Here are some numbered points:
tensor([35., 31., 4., 6., -13., -1., 20., -63., -15., -36., 55., -50., 10., 13., 39., -38., -31., 73.,
        -38., 1., 47., 4., 59., -45., 62., -23., -15., -55., 59., -2., 31., 29.]) 0
tensor([-54., -8., -20., 22., 56., 4., 4., -6., -47., -12., -31., -20., -3., -48., -5., 17., 35., -5.,
        41., -8., -49., 2., -24., 12., -21., 3., 47., 73., -44., 13., 9., -28.]) 1
tensor([-11., 77., 43., -41., 107., 7., 27., 33., -9., 102., 73., 127., -10., 23., 80., -1., 8., -5.,
        41., 69., -68., 51., -63., 94., -22., 8., 54., 37., 9., 28., -6., 38.]) 2
tensor([8., 52., 53., -28., 42., 10., 25., 47., 7., 32., 62., 113., 26., 48., 45., 3., 37., 6.,
        15., 74., -2., 41., -18., 36., 0., 2., 60., -13., 35., 23., 10., 70.]) 3
tensor([-31., -25., -28., -11., -18., -16., -20., -19., 6., 23., -47., -9., -15., -2., -20., -14., -11., -9.,
        -18., -21., -19., -3., -10., 12., -8., -9., -28., -6., -30., -16., -17., -28.]) 4
tensor([-17., -25., -28., -14., -11., -12., -18., -23., -17., 11., -36., -31., -5., -3., -17., 2., -9., -36.,
        -14., -29., -47., -26., -51., -11., -35., -11., -15., 7., -33., 3., -8., -15.]) 5
tensor([16., 23., -2., 1., -9., 0., -8., -50., -31., -56., 22., -49., 1., -12., 28., -14., -12., 45.,
        -48., -22., -9., -1., 49., -31., 57., -19., -22., -52., 38., -15., 26., -9.]) 6
tensor([25., -9., -29., 2., -31., -21., -22., -63., 1., -47., 23., -78., 22., -4., -17., -21., -9., 58.,
        -27., -15., 11., -12., 76., -56., 18., -33., -43., -71., 39., 0., 33., 18.]) 7
tensor([-38., -21., -13., -7., 16., -4., -10., -11., -26., 10., -37., -14., 1., -13., -15., 12., 3., -40.,
        17., -6., -48., -34., -55., 32., -41., 4., 14., 69., -38., 5., -20., -19.]) 8
tensor([12., -29., 5., -12., -41., 2., -17., -18., 7., -8., -26., -51., 4., 22., -22., -24., -26., -2.,
        -48., -27., 9., -33., 2., -45., -4., -4., -47., -22., -5., -9., -15., -4.]) 9
New points follow, each followed by the numbers of its three nearest points above by angle, seen from the average point of the numbered points, nearest first.
tensor([7., 39., 12., -9., -5., 10., 17., 29., -7., -4., 33., 32., 13., 38., 51., -6., -3., 56.,
        -64., 35., 33., 28., 18., -55., 15., -27., -1., -59., 47., -34., 32., -6.]) 0 6 3
tensor([-21., 3., -16., -7., 0., 1., 2., 38., 15., 40., -23., 51., -20., 4., 3., 0., 2., 28.,
        -27., 10., 49., 15., -12., 22., -28., -20., -12., 0., -20., -25., -10., -23.]) 4 3 2
tensor([-58., -5., 66., -59., 127., 4., 14., 0., -25., 30., 5., 105., 7., 17., 50., 30.,
        12., 24., 92., 12., -102., -9., -12., 100., -41., 34., 38., 90., -10., 1., -1., -24.]) 2 1 3
tensor([-13., 6., -14., -8., -15., 1., -28., -25., -39., -61., -20., -40., -13., -28., 14., 3., 7., 0.,
        -53., -42., -54., -2., 18., -16., 24., -17., -34., -42., 4., -37., 13., -53.]) 6 7 9
tensor([26., -10., 27., -5., -1., 5., -10., 19., 25., -10., -5., -35., -13., -2., 4., -21., -43., 24.,
        -40., -23., 55., -17., 29., -48., -21., -3., -54., -45., 33., -13., -6., -4.]) 9 7 0
tensor([42., -11., 2., 44., -34., -4., 32., 5., 5., -37., 10., -16., -13., -32., -40., 10., 6., -31.,
        7., -10., 47., 11., 8., -38., 21., 12., 11., 16., -8., -4., -17., 46.]) 9 7 0
tensor([-27., 6., -10., -14., 56., 5., 21., 44., 22., 56., -37., 57., 0., 6., 29., 29., 32., 10.,
        66., 24., 12., 12., -55., 82., -35., 18., 50., 54., -6., 13., -22., -22.]) 2 8 1
tensor([-13., 0., -22., -11., -50., -2., -23., -5., -11., -38., -20., -60., -4., -40., -24., -21., -14., -28.,
        -51., -38., -36., -23., 7., -32., -2., -9., -30., -13., -4., -34., -1., -33.]) 9 5 4
tensor([8., -4., -19., 2., -29., -15., -32., -27., 17., -45., -4., -56., 0., -21., -32., -11., -4., 9.,
        -1., -31., -34., -3., 68., -39., 14., -12., -21., -75., 7., -25., 12., -5.]) 7 6 9
tensor([31., -12., 30., -5., -5., 15., -15., 23., 28., -9., -17., -43., -8., 18., -3., -22., -36., 21.,
        -36., -26., 62., -29., 33., -46., -19., 8., -57., -35., 28., -5., -8., 5.]) 9 7 0
tensor([-20., -25., -28., -21., -10., -15., -11., -12., 6., 22., -33., -11., -12., 2., -3., -11., -17., 0.,
        -25., -19., 6., 4., -2., 0., -2., -4., -30., -7., -10., -5., -12., -16.]) 4 9 5
tensor([-32., -29., -16., -3., 8., -12., -21., -13., -23., 39., -26., 3., 4., -13., -13., 13., -10., -39.,
        31., -4., -49., -38., -72., 44., -47., 9., 5., 70., -33., 13., -30., -7.]) 8 5 1
tensor([19., -15., 3., 3., -34., -10., 3., -9., 27., -11., 9., -23., -23., -10., -45., 2., -12., -15.,
        0., -16., 33., -5., 13., -26., 2., -2., -22., -5., -11., -12., -34., 21.]) 9 4 7
tensor([0., -3., 12., -36., -4., 8., -11., 5., 5., 6., -13., -14., 5., 22., 20., -16., -18., 4.,
        -31., -13., 6., -21., -14., -23., -12., -6., -25., -34., 5., -4., -18., -3.]) 9 4 5
tensor([-14., -19., -19., -15., -18., -21., -23., -38., -11., -10., -40., -35., -12., -3., -14., 7., -15., -33.,
        -28., -45., -61., -27., -58., -21., -46., -7., -27., -12., -29., -12., -15., -23.]) 5 4 8
tensor([30., 19., 43., -4., 4., -2., 23., 27., 11., 0., 34., 58., 19., 28., 5., 2., 16., -10.,
        2., 34., 10., 16., -9., 5., 6., 15., 25., -14., 19., 21., -1., 55.]) 3 2 0
tensor([3., -33., -8., -1., -66., -13., -19., -35., 1., -21., -39., -35., 8., 24., -22., -31., 5., -31.,
        -38., -3., -6., -26., 9., -49., -15., -13., -23., -20., -8., -4., -2., -5.]) 9 4 5
tensor([48., -9., -23., 60., -43., 38., 45., 29., -3., 6., 56., 41., 12., 15., -2., 40., 37., -37.,
        27., 20., 23., 52., 29., 25., 29., 12., 16., 13., -6., 14., 57., -8.]) 3 2 1
tensor([-41., -21., -34., -34., -11., -13., -5., 32., 1., 37., -31., 18., 4., 18., 10., -13., -18., 0.,
        -9., -15., 0., -4., -30., -5., -32., -20., -26., -6., -23., -8., -25., -59.]) 4 5 8
tensor([32., -20., 3., 75., 63., 46., 120., 24., -25., -14., -78., -5., -7., -3., -31., 50., 70., -14.,
        84., 45., 15., 40., -58., 65., 5., 75., 127., 127., -40., 16., 33., 31.]) 1 8 2
